Each row has a name. After each piece below comes the name of the row it's from, unless a question asks for something else. Each question is about the rows just above it.

j_335: [-1.83 -2.34 3.79 -2.42 2.25 -2.81 -2.35 1.60 3.29 -2.45 -0.87 1.09 -0.96 4.87 2.78]
j_355: [2.20 1.60 2.25 -2.81 -2.42 4.87 2.78 -0.50 2.78 -2.35 -2.45 -0.96 3.29 -0.87 3.79]
j_833: [-2.35 2.20 2.94 -3.55 -3.02 6.61 1.38 -0.67 3.66 -2.97 -3.00 -1.30 4.39 -1.24 5.10]
j_882: [1.60 2.78 2.25 -0.96 -2.42 -0.50 -2.81 3.29 3.79 -0.87 -2.44 -2.35 2.21 -1.83 4.87]
Which row holds these entries in another order? [3.79 -0.87 3.29 -0.96 -2.45 -2.35 2.78 -0.50 2.78 4.87 -2.42 -2.81 2.25 1.60 2.20] -> j_355
Which row holds these entries in another order? [-2.81 -2.45 -2.42 -2.35 -0.96 -0.87 -0.50 1.60 2.20 2.25 2.78 2.78 3.29 3.79 4.87] -> j_355
Which value is in both j_833 and j_882? -> [-2.35]
Which value is in both j_882 and j_833? -> [-2.35]
q: [1.60 2.78 2.25 -0.96 -2.42 -0.50 -2.81 3.29 3.79 -0.87 -2.44 -2.35 2.21 -1.83 4.87] -> j_882

j_195: [-6.04 -1.89 2.28 0.94 0.65 1.62 0.96 2.04 -2.18]
j_369: [1.08 -0.70 1.26 3.68 2.51 2.74 1.72 -4.32 -3.44]
j_300: [3.70 3.74 -1.88 -3.21 -2.53 -1.46 0.76 -0.76 3.68]
j_320: [-0.70 1.26 2.74 -3.44 -4.33 2.50 3.68 1.72 -0.05]
j_93: [-1.84 -0.97 -0.05 -0.18 -0.90 -0.54 1.17 -1.01 0.81]
j_802: [-1.02 1.89 1.13 -5.10 -0.37 0.58 3.23 3.29 0.25]
j_148: [2.51 1.26 3.68 -4.33 2.74 -0.70 -3.44 1.72 1.08]
j_881: [1.53 0.26 0.85 1.85 0.01 0.26 -0.95 -1.40 -0.45]
j_938: [6.63 0.25 0.85 1.49 -1.19 0.65 3.54 -0.85 0.04]
j_241: [2.50 3.68 3.73 2.74 1.72 1.08 -0.70 -4.32 -3.44]
j_152: [3.74 -1.56 -2.31 -4.09 -0.06 -3.29 1.43 -0.27 0.16]
Put [1.26 2.74 -3.44 -4.33 2.50 3.68 1.72 -0.05 -0.70] back in order: which row is it? -> j_320
The one value in j_93 and j_320: -> [-0.05]
[-4.32 -3.44 -0.70 1.08 1.72 2.50 2.74 3.68 3.73] is which row reordered? -> j_241
Which row holds these entries in another order? [3.68 -0.70 2.50 2.74 -4.32 -3.44 1.72 1.08 3.73] -> j_241
Which row holds these entries in another order? [1.26 1.72 -4.32 -3.44 2.74 2.51 3.68 1.08 -0.70] -> j_369
The one value in j_938 and j_195: -> [0.65]
Which value is in both j_300 and j_152? -> [3.74]

